A single turn carries every row of the set below to another of its rows. Some are shown first; where does it send the rows asked next?
maz: [ -5 -18 -13  14  19  18 -14  11   0 -11  -4  11 -12  27   8  -1 -12  10
  13]
pasog: [ 10   3  -4 -31   7   3  -1 -22   1  -7  12  -6   2 -20   2  -1 -16  -4
  31]
tupe: [  2  -5   9 -27   5  17   5  14  -1 -14   3  19  -9  -8  -2   2  -5   4
  -3]
Sodop: [ -2  -5 -20 -16   1   5  -4   7   1  -2 -15 -32  -9  29   2   7  15  17
  16]
Gomit: [  6   2  -5 -12   3 -10  -5  -1   6 -23   0 -10   0  14  51   3  -2  11
  -7]
zafo: [ -9   7  -4  -1   8 -19  -8 -15  -1   9  -3  20  23  -8  31   1   6  10
   5]
Zuk: [  4  22  13 -13  -4  18   1  -5 -14 -15   3  -3  16  -5  24   3 -21  17
  23]
duv: [ -8 -12  -4  -3  22  13  -8  -8   4  -7  -4 -44  -6  -1  30  -6 -25 -10
  11]
nidi: [-30 -15  -7 -17   8 -19   0 -24   1  17   7  -8  10  20  25   0 -18   9
  15]
Labe: [-31  -3  -5   4  14   3  -4 -10  -1  22 -12 -30   8 -23   9   1  15   5
  10]
Nunim: [  9  -3 -15 -20   8 -19   2 -12   6   2 -22  -2   3  14   3   0 -16 -12
  -7]
buro: [-17   0  11  -8   8  19  -9  22 -12  10  -8  -6  17  16  27   4  14  23
  19]
zakeb: [-13  13  -3  16   5  11   4 -16  -7 -12   1  11  -2 -29  -2   0 -10  13
   6]
togi: [-38 -22   4 -10  10  -5   7   5  -3  11   0   1  -3  29  20   1  -8  15
  -8]
Tib: [-17 -19 -31   7   6  -1 -17 -17  21  -8   3 -12 -16 -11  15   2   3   7
   4]
nuna: [-14  10   4 -21  -9  25   7   4  -8   4 -14 -14   3 -14 -18   7  -6  12
  10]
foror: [-37 -12  -1  12  24  -9  10 -16 -13   8   4 -26  -6  21  20  -3  -6  14
  11]
Kuniv: [  3   7   7   4  26  18  12   0 -18 -21   8 -18 -17 -12  -1  -4   2   6
  22]

foror -> nidi
Gomit -> Sodop
And these:
Labe -> zafo
maz -> duv
zakeb -> Zuk
Kuniv -> pasog

A single turn carries every row of the set below to another of its rows. Some are shown first; where does it send the rows asked next?
teb: [ 24  -4   5   2  17  -1  -9   3  -2 -15  10   3  -8 -11   8]
zivu: [-21 -14 -26  12  11 -20  -6  10   2  15  14   1   2   7   2]
nad: [-11   6   1   8 -24 -16 -20  -5  14  29  -5   5  20   6 -10]
pasa: [ 13 -13   3 -13  14  -2   2  -1 -10 -19 -15   0   8  20 -17]
zar: [-27   1   0  -1 -25 -13  -5  -6   9   8  -9   6  29  22 -17]
Rig: [ 14  -4   0  -2  -4 -12 -20  -5   1  26 -20   0  14  15 -20]
riv: [ 26   1   5 -12  20  -4   4  -1 -18  -6  -9   2  11  -3  -7]
savu: [ -9   3  10  16  -5   6 -10   6  11 -30  15   8   6 -21   7]
sede: [-18   2   5   5  -5  -2   5   2   8 -33  22  10   8  -4  11]
bapi: [-34   7   3   7 -24  -8  -1  -2  14 -11  14  10  21   5   2]
pifa: [-20   3   7  11 -26  -5 -21  -1  15  11 -13   4  28   4 -20]
Ligab: [-18 -16 -26  10  12 -20  -7   9   0  20   9   0   3  11  -2]
poz: [ -9  13   1  -3 -16 -15  -4  -5  -2  26 -12   6  33   6 -15]
maf: [ 32  -9   3  -5  16  -5 -14  -1  -7   4 -12   0   0   6 -11]
Mokad: [ 15  -7  11   5  14   9  -8   6  -1 -33  -1   2   0 -13  -4]
Gonur: [  6  -1   3   3   7   4  -5 -11   5 -38  11   2 -10  -6  -7]
zilun: [ 21 -12   8  -2  12   5 -14   2  -5 -12 -22  -2   9   4 -23]
tal: [ 12   9   6  -2  15  -3   7   2  -9 -19  13   7   8 -18  11]
Zab: [  6  -6  -1  -5  -5  -4 -14 -17   2  -3 -21  -4   6  21 -36]
loze: [-21  21   2   6 -20 -14  -2  -3   6  13  10  10  29 -10   2]
napaz: [-18   8   3  12 -13   0  -7 -12  16 -29  21   6  -3 -10  -2]
Takod: [-18  12   2  16 -23 -13 -16  -2  18  11  18  10  12 -10   9]
motip: [-13 -19 -26   8  16 -19  -6   9  -3  18   6  -1   2  12  -4]
luv: [  0   6   5  13  -3  -5 -11   3  11 -12  25   9  -2 -19  18]
feda: [-11 -18 -25   9  20 -16  -4  11  -2   9  14   0  -3   6   3]
Fibof: [-28  11   1  12 -28  -7 -13 -16  20  -7  11   5  10   1 -14]
mobu: [-17   4  -1   3 -25  -8 -16 -18  12   7 -11   1  15  16 -31]
Tid: [  4  -7   6   1  -8  -2 -20  -1   2   8 -28  -1  22  12 -31]
soni: [  7  -8   5  -5  14   2   6   2  -5 -37   7   5   1   3   2]
Gan: [-26   8   8  19 -24  -2 -16   2  19  -7   8   8  20 -12  -2]
nof: [ 15   3   2 -11   4 -11  -2  -4 -14  17 -21   1  24  10 -20]
Lig: [-17 -16 -26  13  15 -18  -5  11   0  11  16   1  -1   4   5]
noba: [ -9 -19 -25   7  21 -18  -5  10  -4  13   8  -1  -2  10  -1]
fana: [ -2  -9   0 -10  -6 -10  -5  -5  -4   3 -23   1  22  29 -28]
tun: [-11  18   5   7  -5  -7   4   1   2 -10  21  11  17 -21  15]
zepul: [ 17  -8   2  -6  10   2  -8 -14  -3 -24  -9  -3  -7   9 -24]

noba -> feda
sede -> bapi
poz -> nof
And these:
Gonur -> napaz
nad -> Rig
savu -> Gan

A single turn carries every row of the set below to another of its rows. Some are shown first; where does it send the rows asked next?
bekap: [  8 -24  -7   5  20  -4   2  15 -11   5   7  -4   8 -14  18  -9  -5   3
 -30 -18  -3  14  -9  21 -42 -36 -19   6   6   8   5 -24  -1   0   2  12
 -18  10  16 -26  -4  -3   3  -2  21 -13   9  -9  -4   1]
sep: [ 13  25  26   7  32  14 -17  21  16  26  -5  18   4  22  -7 -32  -4 -33
  -6  -7 -19  11 -11   8  -9 -33  -9  20   3   6  -2 -29   4 -19  -5 -31
   4 -12   9   0  12 -10 -11  13  15   7   1 -28   3   8]
gozup: [-17  -9  22   8  28  13 -13  13  22  19  25  41   7  11   8 -29   5 -36
 -17  14  -8   2 -17  13 -24 -33 -12  27  10   1  17 -10  20  -5 -10   1
   0  19  25   6   1   8   1   8  34  23 -12 -16   0  18]
tek: [-11  21  17  11  42   4 -19  12  20  31  -1  41  10   1 -22  -4   4 -21
  -8   1 -29  25  -7 -10 -27 -27  -4  17  -5 -19 -21 -12   1  -5  10   0
 -12 -11  21  -9  11   1  -4  19  17  22   0 -18  -9  26]
larok: [ 15   4 -16  10  -8  -3  -3  -7  32   9  -1  29  23 -15  -3   9  28   8
 -16  -1  -9  22  -6  -5   2 -14   6   0  24   4  -2   1  -3 -37  11  11
  -2  -4  37   8 -16  11   6  16  10   6 -14   1   3   7]
kidoz: [ -3 -24  -3 -11  20   4  -4  13   2   5  17  12  12   2  32 -25  -1 -15
 -33 -10  -7  14 -16  21 -35 -40 -14  22   2   4  29 -13   4  -3 -12   3
 -14  12  32 -12   1   7   3   2  35  -6  -8 -12   2  -3]
suko: [-36  24  24  12  19   6 -16  14  22  33  -3  17   1 -24 -22  -9   2  -1
  -3  10  -2  23 -10 -11 -14 -34 -12  11  12   5 -14 -18 -12   5  18  13
  -2 -14  19  -2 -12  11   6  10  25  34  -6 -23   4   8]
noru: [ 15  -8   8  16  13  -9   1  -8   1  12  -4  12  20 -17  22 -22  -9   4
 -13 -18  -6  13 -26  15 -29 -32 -27  29  13  17  11  -8  -1  -2 -14  -4
  -7  17  11 -20 -19   6  -1 -24  28  -8   4 -21  -1   5]
gunu: [ -7   2 -22  13 -20   7 -16   2  27 -12  17  26  19 -16  23 -14  18   7
  -3  -1 -27  -2  16 -24  -7  -9   4  18  11   7  10 -14   3  -4   1  25
   1  -9  18  26  -2  19  -3  16   6  12   2  12   6  -1]
rula: [ 14 -11  -1 -13  21  28 -11  32 -11   5   9  -9  17   6   7 -19  -5  -6
 -42   6 -15 -11 -10   2 -21 -38  -8  14  -4   6  -1 -46   7  -2  -6  13
  -6   0  12 -23  -9   1  -5   9  14 -13  -1   0  18 -13]
nepuv: [ 22   9  -6  -1 -11  28  -1  -5  26 -20 -12  20  27 -17  11   6   7 -13
  -2 -12 -16  25   8 -11   0 -14   1   1  11   1  -2  -2   8 -13  15  21
  -2   0  21   3  13   7 -18  17  16 -11   8  20  14  17]
dalos: [  4  13 -12   3 -17   4 -18   1  32  -5  -4  27  33  -1   5   5  15   5
 -10  -9 -30  20  -2 -20  17  -6 -21   0  -2 -16 -11  -8 -17 -12  -8   2
  -4 -17  17  10 -22  14  -5  -2  -5  -1   5  -6  16   3]
Sifan: [ 15   3  32  35   7   4 -19  -8 -11   3  -1  13  17  -9  15 -25  -9  16
 -25 -23 -10   1  -2  -6 -19 -35  -4  18  21  12  -6 -32   6 -10 -23 -17
  -9  10   9  -6 -14   2   3 -16  27 -12   9 -10  -2  13]
fonib: [  1   5  27  14  10  14 -27   2   1  -2   6   9  20  -5  23 -32 -10   7
 -23 -17  -4  10 -13 -10  -4 -43   3  10  28  10   8 -46  10 -15 -19 -23
 -14  -4  26 -18  -2  17   6  -6  37  -9  -2  10  13  13]
Lozi: [-22  -4  17  21  32  15  -9   5  16  27   9  34   7  -8 -17 -15  -3 -18
   7  22 -17   5  -7 -15 -19 -29  -6  21  10  -6 -20 -22  17   0  11  15
   1   9  24  16  -9  -3 -10  23  16  30   0   1  -7  25]
rone: [-29  16  22  -5  36   9 -22  24  18   5   8  14  -1  -1  13 -29  -9  -6
  -2  -6   1   8  -6  -8  -7 -30  -7  -7  18  11   7 -39  16 -13   9 -20
  -1 -13  28 -14  24  10   3   5  36  18  -2   5  22  17]
dolib: [ 35  22 -14  14 -27   8 -21  -9  34   9   0  20  13  -8  10  -3  15 -12
 -16   6 -20  37   3  -8 -14 -14   0  24  -7  -8   1 -18  -8   5  -4  29
 -19 -12  21   6   9   9  -2  25  -1   6 -12  -7   8   4]
bepo: [-35   7  40   8  14  25 -13  21  18  23 -11  34  15 -14  -5  -5 -18 -10
  -1  11 -18  22 -13 -20 -24 -28 -26   7   5 -14 -15  -7   3  15  10   3
 -13  -4  13  19  -4   3  -6   4   2  16   2 -11   3  14]
Nelig: [-19  10  20  -7   6  13 -14  28  27  35 -14  10   1  -8 -10 -19   1  -8
 -23  25   0   8 -27   3 -18 -34 -10   4   5   3  13 -40   5  -6   2  -4
  -1   7   5 -11   8  11  11  -6   2  31 -19 -24  23   6]
Nulu: [ 27   5  12   5   9   9   1  -7   5  11 -15   1  13   0  18 -38  -7 -13
  -9 -13 -12  14 -25  16  -9 -48 -14  35  10  19  15 -28  -4 -19 -19 -23
   1   7  18  -3  -9  -4  -9  -7  22  -8  -5 -19   5  -2]
Bime: [ 14   5 -18  11 -15  -9 -11  -5  37  10   5  18  25 -13  -5   5  24   2
 -16   0  -7  25  -6  -9  -2 -15  11   5  28   4   2   3  -1 -38   3  23
   3   0  32   6 -15  14   9  14  13   4 -17  -1  10   9]
Tugos: [  8  14 -15   2 -19   5 -23  15  31  -9  -5  19  36   2   4   3   8   1
 -14 -10 -36  21  -2 -27   9  -9 -18   1  -1 -13 -11  -5 -14 -16 -10   9
  -2 -15  12  11 -17  12  -5  -3  -5  -9   6  -9  15   1]
dugu: [  2  -4  14 -12   3  -1 -19   7   6  24 -12   2  20   7   6 -27  -7   7
 -36   9  -7  -1 -18  -6 -19 -28  16   7   0  -7  21 -45  17  -2 -27  -8
 -10  17   6 -12   0  12   8 -15   9   5 -16   1  31  11]
lanok: [ -6   4 -17   7 -19  15 -16  -4  22 -11  15  35  19 -17  15 -11  23  10
  -6  -1 -24  -7  17 -22  -1  -6   5  16   6   4   8 -16   1   3   5  17
  -2 -11  17  25  -9  18  -5  14   3  10  -2  10   6  -3]
Ravak: [ 21   4 -13  -7  -5  28   1 -10  25 -16 -13  30  24 -21   6   5  11 -13
  -2 -12 -17  28   6  -2   1  -9  -2  -2   2   0  -1  -2   9  -8  21  18
  -6  -4  26   3   6   5 -18  20  12 -11   6  15  13  13]
rivo: [ 19  -3  -3   1  20   3 -10  11 -14  10  -4  -3  13  -9   2 -17  -9  12
 -40   0  -9  -3  -4  -4 -42 -16   4   7 -13   9   2 -41  19   9   2  14
  -4   9   6 -26   4  -5  -6 -11   8  -8  -1 -12  12  -1]
Doz: [-13  -6  30   2  21  47  -9  43  10   7   9  17  12   2   7  -9 -11 -27
 -19  14 -12  -9 -24   1 -12 -40 -39   7  13  -2 -10 -28   4  -1   3   4
  -8   2   7  -7 -10   6  -2  12  11   9   3   0  12   4]
vozu: [  4  -4  17  10  11 -17 -28  -5  -8  17   9   9  18  -3   8 -25 -15  12
 -30 -12  -1   1   0 -14 -28 -13  15   6   7  -4   4 -39  24   9 -24  -2
 -16   6   3 -18  -3   7   0 -12  14  -6   3   4  18  21]
Nar: [-30  20  20  -4  39   2   4  17  20  17 -14  16   2  -9  -5  -3   1  -2
  15  -4 -16   6   1  -8 -16 -28  -8   0   1  -1 -12  -2  -3  -4  23  -3
   7  -5  17   5  11  -8  -6  10  24  27   9  -1   7  19]
Pobaf: [ 31  17 -13  10 -23  12 -17 -11  31  12   5  24  10  -7   6  -2  17  -9
 -17   6 -15  30   8  -2 -12  -7   1  14  -8 -11  -1 -20  -6  12   2  26
 -22 -17  27  15   3   6  -4  29  -4   4 -10  -2   7   2]

Ravak -> lanok
rivo -> Sifan
Tugos -> nepuv
And these:
Nelig -> sep
tek -> bepo
fonib -> kidoz

